In the data rows, the value 128 means zero.
Some points, one per row:
[182 153 115 132 152 151 161 194 144 118]
[134 122 155 142 137 160 145 124 140 131]
[159  64 152 137 132  72 200 106  97 139]
[ 92 123 190  94 104  93 109 107 117 176]
[153 118 160 143 129 161 150 126 146 140]
[156  82 123 119 167 132 120 125 121 199]
[148 155 153 136 126 140 144 169  89 131]
[189  87 112 119 154  85 158  67 133 132]
[134 157 162 144 125 145 153 154  95 122]
[ 94 159  60 114 180 147 143 138 128  61]
[108 143 142  85 108 141  85 109 130 147]
[101 112 126 100 106 122 105 148 143  93]
[ 62 175  99 162 132 154  50 205 139  72]
[108  99 119 122 123 113 120 126 112  98]
Then 10 other points, each followed by its number:
[189  89 153 150 184 156 107 167 108 226] 0
[148  80 166  97 147 116 155  80 104 179] 1
[182 108 132 130 154  93 162  84 145 122] 2
[172 112 156  98 132 135 207  72 104 209] 3
[156 147 156 122 119 122 161 101 139 166] 4
[200  79 178 140 177  42 226  89  84 230] 5
[119 193 131 157 128 174 119 210 166  27] 6
[123  90 160 124 143 136 175 124  88 162] 7
[ 95 255 176 190 130 198  79 255 105  33] 8
[109 124 101 105 113 110 116  78 105 130] 9
Which three of these numbered points are nearest to each point below, ignoring the direction in which the first points spread most? Their numbers follow each, nearest first.
[126 190 124 152 141 184 126 211 165  50] > 6 2 4
[180 143 153 111 116 118 166  75 159 183] > 4 3 2
[141  45  99 109 113  81 137  59  62 179] > 9 1 7
[145 124 143  83 153 142  98  89 102 187] > 1 3 9
[211   2 122 155 215  62 156  69 117 255] > 0 5 1
[123  92 160 123 151 140 179 119  91 166] > 7 1 3
Here are 10 other points, each followed by its number:
[  2 242 181 235  95 215 102 216 143  64] 0
[176  27 120  87 141  54 222  65  95 176] 1
[169  96 137 135 153 173  83 118 105 207] 2
[ 30 125 123 224  85 196  77 193 115  25] 3
[ 49 130 130 203  76 219  39 229 127  33] 4
[118 124 108 111 106 100 116  62 111 130] 5
[142 119 159 141 134 159 140 127 145 129] 6
[ 62 200  91 165 131 154  38 209 146  48] 7
[180  26 157  99 143 141 110  40 132 240] 8
[ 41 178  86 133 115 143  76 178 157  50] 9
The same question for these:
[140 120 143 135 132 167 143 127 153 137] > 6 7 9
[137 130 133 128 140 150 155 130 142 113] > 6 9 7
[152 145 150  80 141 140  71  89 119 175] > 8 2 5
[144 161 112 155 155 176 150 204 152  91] > 6 7 1
[140 110 199 145 100 115  57  79 204 172] > 8 7 6
[ 98 127 117 126 133 116 142 126 159 117] > 9 7 6
